[ 83 -44 -53  74] -> k462
[105 -84  93 -55] -> k589
[105 -84  57 -55] -> k386
shift -1: [ 83 -44]
[ 82 -45]
shift -1: [57]
[56]
shift -1: [105]
[104]
shift -1: [-44]
[-45]

[ 62 -76 -93  26  20 -94  -1 -21 -10 103  29 -79 -29  22 -34  92  15 -34
 103]  k316
[-28  20  19 -58  60  17   0 101 102 -17  21  21 -19  53  41 -21 -80 -15
 -16]  k27
[  4 -12 -22 -37  70 -26  -1  86  97  15  45 -16 -49  61  18  12 -59 -47
  18]  k845
shift +1: [-58]
[-57]
shift +1: [-58  60]
[-57  61]

[-32 -32  52   6 -57 -12 -26 -39  59  28 -22] = k234
[-23 -30 -55 -35  74  60 -25   2 -44  24  61] = k557
[ 79  84  32  63 -31 -67  76  32  28 -51 -60] = k867
shift +1: [-26 -39]
[-25 -38]
shift -1: [ 74  60 -25   2]
[ 73  59 -26   1]

[-72 -39 -41 -19  30 -30 -67  -1 -52  38  44 -40  13   0   3 -27 -30  -2
  46 -12   9  -4   8   4  -6 -17  13 -52 -31  36  37  34 -15  21 -39  10
   2 -64  29 -11 -16   3 -13  11  40 -11  42  -9   7  46 -19] : k194
[ -8   4  -3  -2 -23  41 -23  10  -4  38   8  20  72 -16   2   4   1  -6
 -14   3  -3  35   0 -19  19 -20 -24  -6  31  34 -20 -26 -20 -14   0  22
  -4 -14  19  -9  14  13 -47  38 -22  -4 -39   9  -4  -2  47] : k232
[-50 -19 -33 -20 -13  22 -67  22 -33  62  54   6  90  -8   6 -17 -18  -7
   4  16 -16  53   6 -17  18 -36  -5 -45  23  74  -2   0  -4   6   5 -16
   9 -23 -44  15 -21 -92 -25 -25  -2 -22 -36 -14  42   0  18] : k339
[-31   8 -10   1 -13  49 -38  -4 -21  54 -12   3  89 -31  -1   3  -4 -13
   9 -40  28   4   4 -21  24 -20 -39  -9  17  26 -13 -23 -26  -9   3  12
  -4 -23  -1  -3  -3 -27 -56  26 -25 -11 -50   3  16  -6  56] : k418
[ 52  27  39  -1   5 -30  67   3  39 -70 -20  18 -78  29  -4   3  23   8
 -26  22 -20 -13   0  24 -18  38  27  27   0 -38  -5   4  34   2  19 -13
   7  51 -17  10  13   9  55 -39   5  12  17   5 -12 -16 -43] : k21
[ 45  18  21  34 -36  66  18  -1  26  22 -44  34  53 -31  -4  39  11  -5
 -32 -13  14  10  -9 -30  18 -12 -43  43  31 -24 -44 -34 -16 -23  41   7
 -12  34 -22   5   0 -19 -26  20 -51  10 -55   1   5 -44  69] : k832
[  4  33  27 -29  35 -55  48 -16   9 -76 -16 -15 -85  35  -1 -28  21   0
   8 -16  -1 -47  10  40 -23  50  34  -9 -23 -22  29  20  44  18   0 -25
  20  22 -23  13   8 -20  55 -62  31  -7  31   0   2   8 -80] : k360
[-50 -19 -33 -20 -13  22 -67  22 -33  62  54   6  90  -8   6 -17 -18  -7
   4  16 -16  53   6 -17  18 -36  -5 -45  23  74  -2 -14 -30  -7 -32  32
  -2 -55  55 -22  17  40 -64  54   3 -16 -18  14  -9  31  35] : k443
[-100   -5  -35  -17   44   -2  -68  -39  -66   46  -14  -61   44  -32
    3  -24  -18  -18   76 -110   69  -68   12   -2    5   -4  -29  -49
  -40   20   44   25  -17   20  -20  -15   10  -63  -24    8  -36  -87
  -29  -21   24  -25   -4  -21   46   28    4] : k129
shift +1: [-12   9]
[-11  10]
shift -1: [-29 -21  24 -25]
[-30 -22  23 -26]
shift -1: [18]
[17]
shift -1: [-25 -25  -2 -22]
[-26 -26  -3 -23]
shift +1: [-67]
[-66]
shift -1: [-50   3  16  -6]
[-51   2  15  -7]
shift -1: [ 24 -18  38]
[ 23 -19  37]

[ 53  66  53  -1   5 -43 -36  33  -7 -23  -4 -99  86  87 -47] = k544
[  3  31  36 -21 -30 -43 -36  28  -9   1  -2 -32  31  32  -6] = k588
[ 48  42  44  -1  16   8  -8   6   7 -16   3 -63  75  38 -40] = k693
[ 48  40  36   2  17 -32 -28  20   2 -21  -4 -73  47  74 -41] = k325
[ 48  40  36   2  17 -32 -28  20   2 -21  -4 -73  47  83 -41] = k652
[ 25  44  59 -25 -12   9  -5   7   4  -5   8 -48  78   8 -21] = k106
[  3  35  43 -27 -30 -42 -31  28  -9   4   0 -30  31  21  -6] = k861
[  3  26  38 -24 -22  12   8   4   2   5   7  -4  31   1  -5] = k909
[ 56  67  69  -9  13  -4 -22  23   5 -20   3 -95  98  72 -47] = k898
[  8  43  61 -27 -30  -2 -13  12  -2   3   7 -37  57   5 -10] = k857
[ 49  69  89 -27 -18   0 -18  24   3 -10   7 -78  98  49 -43] = k676
[  5  44  59 -25 -12   9  -5   7   4  -5   8 -48  78   8 -21] = k716
shift +1: [-2]
[-1]
shift -1: [-5]
[-6]

[  3 -17   4 -30   2  29  -9] -> k271
[-14 -19 -20   7   8   8 -24] -> k192
[ 20 -16 -17 -24  17   7 -22] -> k551
[ 98 -44  56  62 -25 -43 -11] -> k123
[  2  16   9  -3 -20  20 -27] -> k999
[-31  -4 -17 -29 -27 -12 -22] -> k530
[ -1 -12  63  40  48 -34  24] -> k950
[ -3  10 -20  10   8   2 -32] -> k939
[-14 -10 -20   7   8   8 -24] -> k828
[-29  -1 -18  11   2  14 -16] -> k649
shift +1: [8 8]
[9 9]
shift -1: [-29 -27 -12]
[-30 -28 -13]
shift -1: [9]
[8]
shift -1: [ -4 -17]
[ -5 -18]
shift +1: [ 10 -20  10   8]
[ 11 -19  11   9]
shift +1: [8 2]
[9 3]
shift +1: [8]
[9]

[-25  22   9 -30 -14 -79  34] = k51
[ 13  26 -10  18  12   0  36] = k318
[26  7 11 22 29 15 27] = k572
[24 12  5 12 11 -3 26] = k556
[ 20 -17  -6  32 -54 -47   5] = k449
[ -54   50  -39 -107  -53  -31   21] = k424
[  8 -25  -7  44 -53 -51  -1] = k161
[ 3 -1 42 26 18 10 39] = k821
[ 42  29   4  13 -16  31  11] = k874
[ 14  28 -53 -29 -27  -7  27] = k670
[ -1 -27 -12  45 -55 -52  -3] = k425
shift -1: [-79]
[-80]
shift +1: [26]
[27]

[  7  -5  17 -23   3 -23  -5 -52  14 -41  -2  44  -9   5  24   4 -25 -17
  22  -9 -28   2 -29 -15   2  15  -5] : k513
[ 16 -45  69  -5 -13  25  57  29  -3 -18 -13 -39  63 -13 -22  25 -38  -7
 -35  15   3  -1  40 -33  -6 -14 -40] : k920
[-11 -46 -13  17  -5   4 -54  22   3 -34 -18 -59  58  87   8 -13  14 -15
   9 -10  30 -20  37  16  15 -21 -57] : k64
[  1  38   3  17   4  31  66  45 -16  64  16 -15 -25 -71 -28  17  17  24
 -39  23 -10  28   5  -2 -24 -16  54] : k571
shift +1: [87  8]
[88  9]
shift +1: [66]
[67]
shift -1: [-15]
[-16]
shift +1: [  2 -29 -15   2]
[  3 -28 -14   3]
shift +1: [-2]
[-1]
shift +1: [17]
[18]
shift -1: [-13]
[-14]

[-18  -4   8  -4  27] : k567
[-19  -1   5   4  -2] : k359
[ 73  91 -31  16 -40] : k611
[-4 -4 12 -7  9] : k929
[-37  -4  32 -38   3] : k678
[ 25  61 -33 -22 -12] : k477
[-3 -5 10 -4 -6] : k568
[-10  -4  13  -3   4] : k783
[ -9 -13  14  -4  11] : k829
shift +1: [10]
[11]
shift +1: [-4]
[-3]
shift -1: [-18]
[-19]
shift +1: [-19  -1   5   4]
[-18   0   6   5]
shift +1: [ 61 -33 -22]
[ 62 -32 -21]
shift -1: [-19  -1]
[-20  -2]
shift -1: [-5 10]
[-6  9]

[-21  78  79  84 -56 -89  23   7 -60] = k714
[-76 -82 -70  80  61 -65  14 -48  -1] = k62
[ 93 -71  39  49 -75  81 -49 -63 -48] = k798
[ 57 -71  86  38 -89  52  58  63  92] = k487
shift -1: [49]
[48]
shift +1: [-56 -89  23   7]
[-55 -88  24   8]
shift +1: [-49]
[-48]
shift +1: [-56 -89]
[-55 -88]
shift -1: [ 84 -56 -89]
[ 83 -57 -90]
shift +1: [23]
[24]
shift -1: [-89  52]
[-90  51]

